Named moves, each a turn or a mirror, and the order they were made in; the first pair answered:
z_253:
[-10 -10   6   2   2  -6   4   1  -8] => [-9 -7  0 -6 -1 -4  8 -7  9]
[-6 -9 -1  1  0  3  4  0 -4] => [-6 -8 -3 -2 -1  4  5 -3  1]
[ -2  -3  16  -7 -17   4  15  -2  -8] => [ -2  -3  15  -9 -17   5  15  -4  -4]
[-22  -4  -3  -8 -14 -18  -1  10   7] => [-23  -5  -1  -6 -13 -19  -2  13   1]
z_56:
[ -9  -7   1  11   4 -11  -7   4   1] => [ 6  6  1 11 12  5 -6  1 -5]
[ 5  3 -3  7  1 -3 -1 -3 -6] => [ 6  3 -4  1 -3 -2  1 -6 -5]
[ -1   1  -2 -12  -9  -3   5  -9   9] => [-10  -8   0   3  -1 -14  -2   3   7]
z_213:
[-3 -2 -6 -2  2  4 -2  3  6] => [-1  0 -5 -1  3  7 -2  3  4]
[ 18  16   0 -16   1  22   7  -6 -16] => [ -9  -9  -5 -28 -21  -8  10  -8   8]
[ -3  -1   1  -5  -2  -3   2   1 -12] => [-6 -4  1 -3 -1 -7  1  4 -9]
z_169:
[-2 -4 -7  2 -1  2 -8 -4  8] => [ -4  -6  -4   7   0   0 -10   1   0]
[  4   3   1  -3  -2  -2   5   1 -16] => [  6   6  -4 -11  -4   1   8  -7  -2]
[ -7  -6   3   1  -9 -16  -6   9  -1] => [ -4  -3   4  -6 -15 -12  -3   5  -9]
Then:
(two moves a pair)
[ 0  3  2 -5 -5  2  1 -2 -7] => [-4  0 -1 -1 -1 -4 -1  0 10]  z_169, z_213
[  8  13  -4  -6  -2  10   5 -10   8] => [-11  -6  -3   6  -3 -14  -1   2  13]  z_56, z_169
[-12  -5   4  -4  -6   1  -4  -1  -3] => [-3  3  5  0  2 11 -6  0 -8]  z_56, z_56
[  6   6  -7 -20 -13  14   9 -15  12] => [  3  -2   6  -9 -14   9   5  -1 -29]  z_253, z_56
[-14 -17  -4   4  -3  -9   3   5  14] => [-11 -18   3   2  -9  -7   4   7 -13]  z_253, z_169
[-15  -1   8   8  -4  -3   4  16  -2] => [-14  -1   9   3  -9  -2   7  14  -9]  z_169, z_213
[ -3   4   4  -8 -13   1  12  -6  -3] => [-6  4  1  9  4 -3  4  3 17]  z_169, z_213
[ -4  -6   9  11  -3  -9  -1   9 -32] => [  5   2   4 -13 -17   3  10  -9 -27]  z_56, z_56
[-13   8  -8 -10 -15   6   5  -4  11] => [-13   9  -6  13   5   5  -5  10  13]  z_169, z_56
[ 9 10 -4  1 11 10 -2 -2 16] => [-4 -3 -2 11 11 -6 -7  8 17]  z_56, z_169
[12  1 -3 -4  4 12  2 -4 -3] => [ 3 -6 -6 -7 -1  2  3 -6 13]  z_169, z_56
[  1 -14  -9 -11   5  -7  -3  -1   9] => [  3 -14  -2  -1  10  -4  -6   7 -12]  z_56, z_169
[-1 -6  4  8  4 -5 -1 12 -2] => [10  5 -1 -6 -1  9  6 -1  6]  z_213, z_253
[ 11   2   3 -11 -12   6   1  -9 -15] => [ -3 -11   7   8  -4 -11  -8   7 -16]  z_56, z_56
[  4   2   8  14  19   4 -10  -3   5] => [ -3  -5   3 -11  -5  -3   1 -18  17]  z_56, z_56
[ 16  19   3  -9  -3  24   8  -9 -16] => [-23 -17   5  12  -5 -22  -3  13   0]  z_213, z_56
[  4   4   2 -11  -9   6   1  -8  -8] => [ -8  -5   0 -10 -12  -7   0  -6   4]  z_56, z_169
[-3 -2  2  8  1 -4 -2  7 -5] => [ 3  4  0 -6 -7  5  4 -4 -3]  z_56, z_56
[ -1  -9  -2   0   1  -6   1   4 -21] => [  4  -4  -5 -13  -5   1   7  -6 -16]  z_169, z_253
[ 11   4  -2  -5 -13   9  -2  -2 -11] => [10  6 -8 -5 -7  7 -3 -5 14]  z_253, z_169
[  4  -8   0  -2  -4  -4   6   2 -18] => [  1  -9  -7 -11  -8  -7   9  -6   6]  z_213, z_253
[ 6 11 -3 -1 10 11 -3  0 14] => [  4   6   5   8  11   8  -6  10 -12]  z_169, z_169
[ 9 -1 -4 -5 -3  6  8 -1 11] => [ 4 -6  1 10  6 -1  1 11  4]  z_169, z_253
[  6  16  -4   1  14  19  -1 -10  26] => [  1   6  12  21  17  11  -9  10 -21]  z_169, z_169
[ 5  3  0 10  8  6 -5  4 -6] => [ -5  -6  -2  -6 -12  -4   2  -4  -3]  z_213, z_56
[  8   5   1 -11 -16   9   5  -9  -7] => [-6 -5 -3  3 -6 -9 -2  1 22]  z_169, z_56
[-4  0 -4 -4 -2 -2  2 -1 23] => [ 0  3  3 14 13  0 -5 13  3]  z_213, z_253
[  0   1   4 -10 -19   2   3  -6 -15] => [-11  -9   5   0 -16 -12  -1   3  -9]  z_253, z_56
[-1  2 -2  2  7  5  1  0 11] => [-5 -2  1  8  8  1 -1  5  5]  z_56, z_169
[  9   9  -1  -4  -5   9   2  -7 -17] => [-13 -11  -2   6  -6 -16  -4   3   0]  z_56, z_213
[  4  12   2   2   5  11  -4   7 -23] => [-10   1  -6 -20 -17  -3   5  -6   1]  z_169, z_56
[-24 -18   8  -2  -9 -26   1   9  -3] => [-16 -12  12  15   8 -19  -6  19 -15]  z_169, z_213
[  5   3 -12 -12   4   6   2 -16  34] => [-15 -20   1  19  11 -19 -10  14   2]  z_56, z_169
[-5  1 -6 11  7 -8 -4  2 26] => [  0  -1   6   4  -8  -2   0   3 -29]  z_169, z_169
[  5 -13   2   2   9  -4   2  -1 -14] => [  8  -9  -2 -11   2   1   7 -12  -4]  z_213, z_169
[ -7 -10   4   0  -7  -8  -2   4 -12] => [ -9 -10   1   7   3 -10  -6   7   4]  z_253, z_56
[-13 -10   4   7   5 -11  -3   6  -2] => [ -4  -3   8   2   3   0   0   4 -20]  z_169, z_56
[11 13 -8 -7 -2 17  3 -6 16] => [  3   1   0 -13 -19   8   6  -4 -17]  z_253, z_213
[-2 -4 -4 -2  3 -9 -3  4 25] => [15  9  4  6 14 10 -5  8 -7]  z_253, z_56
[ -9   4  -6 -10 -12   0   9  -3 -14] => [-15   2 -12   1   1  -7   3   2  15]  z_169, z_169
[-3  2 -6  3  5 -5  2 -4 20] => [ 2  7 -5  6 10  1  1 -3 17]  z_56, z_56
[-2 -5 -1  8 -1 -8 -7  6  7] => [  3  -1   1  -5 -12  -1  -1  -1 -10]  z_169, z_169
[  2  18   2 -15  -2  16   2  -8  13] => [  5  18   7 -13  -4  19   1  -5  -9]  z_253, z_169
[ 6  2  0  3  9  7  3  5 15] => [ 3 -3  7  9  7  3  1 13 -8]  z_56, z_253
[-12  -8   7   9   7 -18  -4   6  12] => [ -1  -1  15   6   4  -5  -1   6 -24]  z_169, z_213
[ 4  9 -5 -7  0  2 -1 -7 12] => [ 8 12 -3  1  7  6 -3 -2  3]  z_169, z_213
[  0   1   1  -4  -7   3   6  -5 -19] => [-3  2 -7  1  3 -1  3 -6 20]  z_169, z_169
[ 14   9   4  -4   1  16  -1  -3 -11] => [ -1  -6  -1 -16 -15  -1   3  -8   9]  z_253, z_213
[ 9 11 -4 -5  4 12  1 -6 16] => [ 0  2 -5  2  6  0 -2 -1 25]  z_213, z_213
[10  7  3  1  4  9 -1 -6 -4] => [ 7  6  1  8 10  6 -4 -2  5]  z_169, z_169
[ -8  -9   4  -5 -11   3  11  -2   1] => [ -3  -4   8  10   4   9   5   7 -10]  z_56, z_213
[-9 -4  4 -1 -3  2  6  0 22] => [-3  1  9 14 11  7  0  9  9]  z_213, z_253
[ 0  0 -5 -7 -1  0  2 -6 19] => [ -7  -9   3  10   4 -10  -5   9  -3]  z_56, z_169
[ 0  7 -1  2  5  4 -1 -3  5] => [-1  5  0  5  6  2 -2 -1  4]  z_169, z_253
[-10 -12  -2  -2  -5 -15  -1   4  11] => [ 1  1 -5  4  9 -2 -3  3 22]  z_56, z_253
[ 1  3 -2 -3 -7  0  1 -4  2] => [-2  0 -1  6 -1 -5 -3  3  3]  z_169, z_169
[  7   4  -1 -20 -15   7  10 -13   0] => [ -5  -5  -3   6   5 -10  -2   3  28]  z_169, z_56
[  5   3   5   1   5   3  -2   9 -25] => [ -5  -1  -8 -10   1  -8   1  -1  24]  z_253, z_213
[-4 -2  2 -7  5 -9  2 -2  7] => [ -4  -4   5  -5   4 -10   2   1  -6]  z_169, z_169
[ 2  2 -1  4 10  3 -3  1  7] => [ 3  3 -2  0  7  4 -2 -2 11]  z_169, z_253
[10 13  2 -4 -7  4  3 -6 -8] => [  7   9   6   9   1   0  -3   4 -12]  z_169, z_253
[  3   7  -5  -4  15   3   6 -16  23] => [-7 -3 -3  8 19 -9  1 -5 23]  z_56, z_56
[  3   7  -7  15   7  -7 -12  17  11] => [15 16 -5 10  7  7 -9 12 -4]  z_56, z_253
[11  9  4 -5  1 13  1 -4 -9] => [  9   7   6   5   8   9  -3   3 -12]  z_169, z_253
